Y: rows in 3 groups, each row roughly a mix of its group's directions (one row in no group):
Y (149 x 14):
[[ 12 -40 -12  25  -9  13 -16 -34 -33  31 -57   0 -32 -31]
 [ 12  -6 -13   6  -7  60 -10  19  -6  21  36 -45 -44  36]
 [-45 -34 -62  21 -15  -3  -9  18  -5  23 -27 -25 -39  -7]
 [  5  13  26 -13  20  10  -1 -14  15 -66  48  48 -18  19]
 [  4   8  -4  15   4 -17  -1 -11  -3  59 -47 -47  38 -38]
 [-25 -49  -6  16  25  -3  41  38 -36  18  -6 -36 -36 -13]
 [  8 -12   3  -1 -59   1 -25 -67   0  12  19  38   2  28]
 [-14 -30   7 -24   4 -33  11  68   7   5 -19  16  23 -52]
 [-29  39  -6  28  -4  -6  22  -4  31 -25  54  40 -27  31]
 [ 11  58  -4  22   7  19  16  71 -14   5   2 -19  30 -19]
 [-63 -26 -47  25 -16  -9 -19  19  -5  19 -31  -7  12 -38]
 [ -2  12   3  32  16 -27  20 -20   9 -44  42  57 -32  23]
 [ -2 -43  34 -25 -46  20 -22 -53 -23 -13  11  -5 -34   8]
 [ 39  29  13   6  -4  25  -4 -55  15  39   0   5   5  59]
 [ -6  24 -26 -33 -22 -29  36 -27   3 -14  21  -2  68  23]
 [ 31  29  42 -35  12  27 -36 -18   5 -23   6  42  43  -5]
 [ 25  23   9   8  61  64 -33  -8  27 -18   4  12   3   6]
 [ -1  18   8  11 -52  54 -30 -10  12  21 -11 -38 -47   8]
 [ -9 -16   9  -8   9 -39  38 -33 -30 -27 -31  40  35 -40]
 [ 17  31  28 -12  15  44 -23 -42  13   7   2  60  28  20]
 [ -1 -10 -14   6 -21 -29 -30 -11  17  31 -79  -4 -21 -32]
 [ 27  28   9   9  -8  25 -13  26  20  40  26   2  16  74]
 [ -7 -42 -27  13 -17  -6 -12  29  -5  10 -43  19 -38 -62]
 [-53   0   3   7 -15 -23 -24  61  -5 -36 -14 -33   0 -34]
 [ -4 -29  19 -26  49 -30  17  25  14  -4 -47   3 -37 -41]
 [-17  18   7  -3  -2  19 -37   7  12 -28  75  48  -4  17]
 [ 18  36  -4  35 -37 -13   2 -41 -22 -21  56  -7  36   5]
 [-11  42  18 -22 -15 -38  -8  39  44  14 -20 -20  39  33]
 [-12  37 -18   8  23  -2  28  69  34  -5 -41   4  23  11]
 [ 16  48  28 -49  -8  26 -40 -15  11 -17  15  25  44  -8]
 [ -2 -37  35 -17 -23   4 -17 -57  -5   0 -20  52 -36  -4]
 [ 21 -14  43  -7 -35   5   2   0   4  -5 -42  32 -70  -4]
 [ -8 -53   8 -21 -18  -4 -42 -65 -20  22  22  16 -12   1]
 [ -4 -20  13 -19  -3 -39  51  -2 -13  -7 -47  38  33 -39]
 [-20 -20  19  14 -17   4  24 -44 -31 -24 -53  -1 -19 -51]
 [-24 -29  10  35  42   4   2  11  19  18 -35  15 -31 -62]
 [-32 -32  -5   9  10 -19  11  83  -8 -25  -4   4  -4 -36]
 [-12  47 -13  10  20  31  26  68  18  -9 -25  -9  31   9]
 [ 23 -42  17 -11 -32 -13 -33 -56  16  -3   3  10 -51  19]
 [ 56  -8  26 -14 -14 -31   6  -4  -4 -57  44 -20  22  13]
 [  4 -39   4   6 -39 -17 -12 -78  -1   6  17  21 -32   9]
 [ -9  47 -38  15   6  14  44  49  17  -5 -12  -8  20  46]
 [  8  20 -22 -17  -6   2   9  61  11   2  56  10  24  50]
 [ 20 -15   3 -32  52  38 -38   1  48 -14   0 -42   7 -10]
 [ 12   5  -5 -25  -4  19 -36  22  10  51   9 -68  -5  33]
 [-29 -30 -40  32 -12 -22  47  26   5 -23 -11 -34 -42  12]
 [  6  34 -28  35  55  11 -19 -13   9 -16  43  -9  48  12]
 [ 13  53   6 -17   0  24 -48 -42   8   9  19  38  40   0]
 [  1  54 -29  -3 -14  20  53  -5 -14 -10  24  -2  49  32]
 [ -9  -3  13   4   6 -11  -6  17   0 -48  83  28 -26  13]
 [-50 -29 -57  55   2   8  -9   3  21   8 -32  -7 -11  -6]
 [ 20  -4  12  11  36  30 -28 -30  10 -49  50  37  -4  22]
 [ -9 -40  31  -3 -15  48 -21  15  -9  26 -32   6 -58 -23]
 [-37 -19 -33  36 -10 -24  61  20  -1  -1 -29  -9 -40  11]
 [ 31  40   3 -14 -30  -1 -40 -23  -3 -10  27  56  37  19]
 [ 27  53 -26  26   6  14  38  58  27   4  -3 -31   6   1]
 [ 13  17 -27  10  22   3 -23  -1  35 -10  40 -55  56 -11]
 [-21 -24  43  29 -14  19  -6  11   5  -2 -51   1 -32 -59]
 [-43  29 -19  19  22  42  -5   7  12  52 -46  -9  13 -24]
 [-54  -3 -33   3  28  46 -13  -6  -2  36 -46   5 -27 -17]
 [-31 -39 -21   4   3  19  -3  37   2  47 -47 -29 -40  -9]
 [ -9  50  -2   5   4  -9 -27  -4   4 -19  45 -21  33  64]
 [ -9 -42 -10  25 -29  19   4  21 -22   4 -42  17 -43 -54]
 [-34 -36 -12   3 -10 -23  32  51 -11  20 -37 -21 -46 -14]
 [ 27  -6  -5  21  27  -5 -11  -9 -33  54 -30 -46  34 -34]
 [ -3 -34  30  29   4  22   0 -30  -4  -1 -43  13 -39 -61]
 [ 29  20  -6 -33  16 -13  17  28  31  21  45  25  41  45]
 [ 42  13 -24 -11  26  18   1 -23  15  24  54   7   0  60]
 [-46  -1 -31  16  24  44 -25  25  14  26 -29  23 -48   0]
 [ 18  32 -16   3  11  -7 -22 -48  -7  -9  48  21  62  18]
 [-10   4 -26 -18  31 -77   1   2  19 -27  -8  30  32 -22]
 [-14 -20 -35 -24  -7 -19  -7  81  15  -5  20   7  -8 -37]
 [ 18 -16  40 -39   8  12 -23  16  37   6 -51  19 -15 -47]
 [ 24   4  -3  16  14   1  10 -26  19 -47  46  25 -46  48]
 [ 34  43  27 -24 -10  20 -41 -28  16   7   9  43  42  11]
 [-38   6 -37  23  32  25 -38  30 -16  32 -36  13 -16 -35]
 [ 16  22 -14 -31   9 -11  -6  51  34  18  52   4  30  42]
 [ -9 -50   1  11 -10  10  -7   7 -27  14 -50  -7 -32 -64]
 [ 18  21   1  -5  18  42 -61  28  -1 -39  24  44  10   5]
 [  0  -4  27  15  40  41 -12   5  26 -31  54  33 -26  28]
 [  0  54 -17   3  29  10  15  55  27 -16 -14  -4  53  11]
 [-23  -9  -6  25  33 -23  49  27  -7   9   7 -43 -58 -11]
 [ 16  25 -11  -5  -5  44  -8 -32   4   9  37 -46 -28  56]
 [-43   6 -48  32  23  29 -48  -5   5  40 -22   2  -4 -25]
 [ 41 -13  44 -17 -25  -5  12 -17  16 -38  39  -7  50  25]
 [  2  32 -22 -14 -55  27 -33  11  31  26   0 -38 -35  23]
 [  4 -32   4  21  27 -13  10 -67 -46  -9 -36  15   3 -30]
 [  9 -13  -6  11  22  -6  -8 -88 -11 -15 -16  19 -19 -39]
 [  9 -21 -11  23  -6 -31  13 -10 -14  50 -50 -47  31 -29]
 [-25 -42 -29  21   2 -21  44  32 -12 -10 -33 -38 -41  -7]
 [ -9 -42 -29  28 -14 -38  31  36 -18  20 -12 -43 -39   1]
 [-29   5   9   3 -62   2  23  61   2  -2 -48  -7  -8 -10]
 [ 52  20  30 -14 -16 -29  12 -13   1 -57  38  21  20  23]
 [  9  18  -1  23  28 -65  53 -17  -7 -23 -10  36 -24  -4]
 [-34 -35 -30  29   2 -16  41  47 -10  -5 -20 -36 -39  -7]
 [ 16 -17  22  -1 -49 -33  -2 -68   4 -13   2  37 -27   6]
 [ 17 -44  31 -24 -28  19 -35 -50  -4  21  -3  23 -40 -17]
 [-28  -6 -31  18  12  21  -5   0  -8  70 -55   3 -29  -6]
 [ -5  40 -38  13  -2 -18  46 -23  10 -19  32 -16  58  14]
 [ 20 -40  28 -34   6  11 -42 -66   9  -1   3  26 -24  -7]
 [ -7   3  -6  12  47  55 -47 -13 -25  -3  44 -15  26  13]
 [ 18  12  25  13  39  45 -10  24  -4 -25  64  24  -6  27]
 [ -1 -19  11 -12  26  39 -47 -43 -13 -21  46 -36  24  -6]
 [ 47 -16  32 -16 -16 -45  -6 -19  -3 -40  49 -17  30  -3]
 [-41 -41 -30  20 -27 -35  50  15  -9   6  -2 -26 -38   6]
 [ 46   8  30 -22  -2 -41  16 -24 -14 -42  58   0  -6  12]
 [ 18   8  -1   5  47 -12 -61 -14   8  34  21 -36  20  39]
 [-23   1 -13 -18  43 -22 -22  -7   3 -30  28 -29  72  -2]
 [ -3 -51  36 -35   2  29 -20 -15 -52   8  -3 -41  19   4]
 [ 26  31  58  -4  59  32  -2  -5   2  10  34  27  -1   4]
 [-14 -34 -37  32   8   7  35  33 -15  19 -33 -41 -43  11]
 [-15  35 -34  25   7  17  24  72  21  23 -19 -15  27   1]
 [ 46  38 -16   3   3  41 -26 -23  29 -10  32   0  17  51]
 [ -5  12  22  -1  60  62 -37  -9  -8 -36   4  16  12  17]
 [ 13  29 -27   3 -23  -2 -27  10 -10  64 -27 -47  33 -18]
 [ 32 -24   0   8   4 -25 -13 -78   3  16  24  34 -32  -9]
 [-28 -21  -6  16 -13 -16  -1  87   5   2 -39 -14 -14 -15]
 [-28 -56 -32  26 -13 -25  37  22 -19  14  -3 -40 -34   3]
 [-12 -34   6   3  51 -51  25  27 -17 -19 -17  24  36 -27]
 [-43 -31  22  14 -22  -7  38  -5 -10  11 -42  26 -27 -51]
 [-35 -18  -1  16 -21 -12 -32 -14 -28 -23 -41 -16 -16 -66]
 [ -4 -27   8   8  68 -42  22  10  -4 -31  13  36  26 -25]
 [  0  16  12  23  78  41 -27  11 -20 -36  17  -8   1   5]
 [  2 -18  46 -30  24  34 -39   8   5   4 -44  43 -19 -26]
 [  4 -24  16 -36 -58  -6 -15 -68 -16   5  17  22   9   7]
 [ 35  29  46 -35 -11  21 -13 -35  15 -11  21  30  46  19]
 [ -3  40 -31 -30 -45 -30 -30  37  30  23  -7 -14  21  29]
 [ -3  10  34  22  10  16 -38  11  35 -10  42  66  15  13]
 [ -5  50 -21  36  41 -25  46  41  -7 -14   1  -2  28 -11]
 [  3  47 -13   7  38  15  24  73   5 -16 -12 -23  20  12]
 [ -5 -49  -3  26  20   2 -21   1  -8  14 -48 -13 -46 -53]
 [ -9   5  -5  26 -36  52 -27  30 -12  14   6 -45 -40  31]
 [ 18   7   9  24 -12  62 -29   8  18  33  21 -25 -44  34]
 [ 36  38 -23  27  12  32 -17  -9  11 -17  53 -37  18  33]
 [-12 -55   2  -6 -15   5   8   9  -5  46 -27  -6 -66 -23]
 [-30 -31   3 -10 -32   8  16  40 -26  -3 -43 -38 -22 -46]
 [  5 -14  27 -11   5  12  15  -4  19 -69  44  38 -18  34]
 [ 21  13  31  -4  43  -6 -42 -59   2  13  30   4  41   3]
 [  3 -25  45 -61 -23   3  -7  -1 -20  18 -38  36 -14 -31]
 [-36 -33 -30  26  11 -29  39  26 -18   7 -19 -41 -41 -20]
 [-17  27 -17 -10   9   2  44  78   9   4 -34 -20  17   2]
 [-35  20 -20  17  22  31   2   7  -2  67 -52   7 -18 -12]
 [ 26  38  33 -24  17  34 -40 -33   4  19  12  17  53  -8]
 [  6 -11  14   5  37  53 -15   6 -15 -30  46  49 -15  30]
 [-15  -3 -22 -23 -48 -15  37  71   5   8 -36  -5  -4   1]
 [ -5 -15 -19  -4  47 -61  17  10  -4 -29   6  44  37 -19]
 [ -4  12 -27  38 -41 -53  54  11 -27  23  14 -10 -13  -7]
 [-16 -51  30   9  18 -14 -22   0 -13  19 -20   5 -42 -63]
 [  8  22  -1  -1  40 -17  15  15   4 -13  51  10  43  62]]

which group is each row in? (one row of each group first):
[ 29 -16  29  13  10 -11  -9 -24   1  24 -20  50 -51 -49]	N
[ 23  34  32   3 -30  16 -14 -68  29  27 -27  23   3   6]	Q
[ 18  39  42 -44 -19 -28  11 -19   3 -27  56   7  18   1]	F

[ 21  30 -14  -3 -44   7  37 -61  12 -17  34  -4  34  14]	N
[ 21 -31 -29  26  36  -6 -29  -9  31  12  -5  40 -48 -36]	Q
[  6 -40  -4  40  -4  19  11 -26 -21   6 -51  25 -47 -35]	Q
[ 19  52   8   1 -27  27  -8 -20 -12 -23  14  45  30  52]	N
[ -1   4 -19  -2 -36 -64  12 -38 -28   3  42  -1  39   7]	N
[-33 -20  12  -1  -9 -14   0  74  14 -18 -15   4  -8 -58]	Q
[-12 -49   7 -11 -32 -32  -1 -72  -8 -12  13   5 -30  15]	N
[  3  37 -33  -4  33  12  13  68  27  19 -12 -19  39   2]	N
[ -2  -3 -20  17 -37 -10  -3   1   5  66 -52 -26  40  -8]	F
[-32   4 -37  25  25  23  -2  19 -23  51 -54  11 -25 -15]	F
[38 -2  2  0 -2 28  0 42  1 51 33 28 25 50]	Q
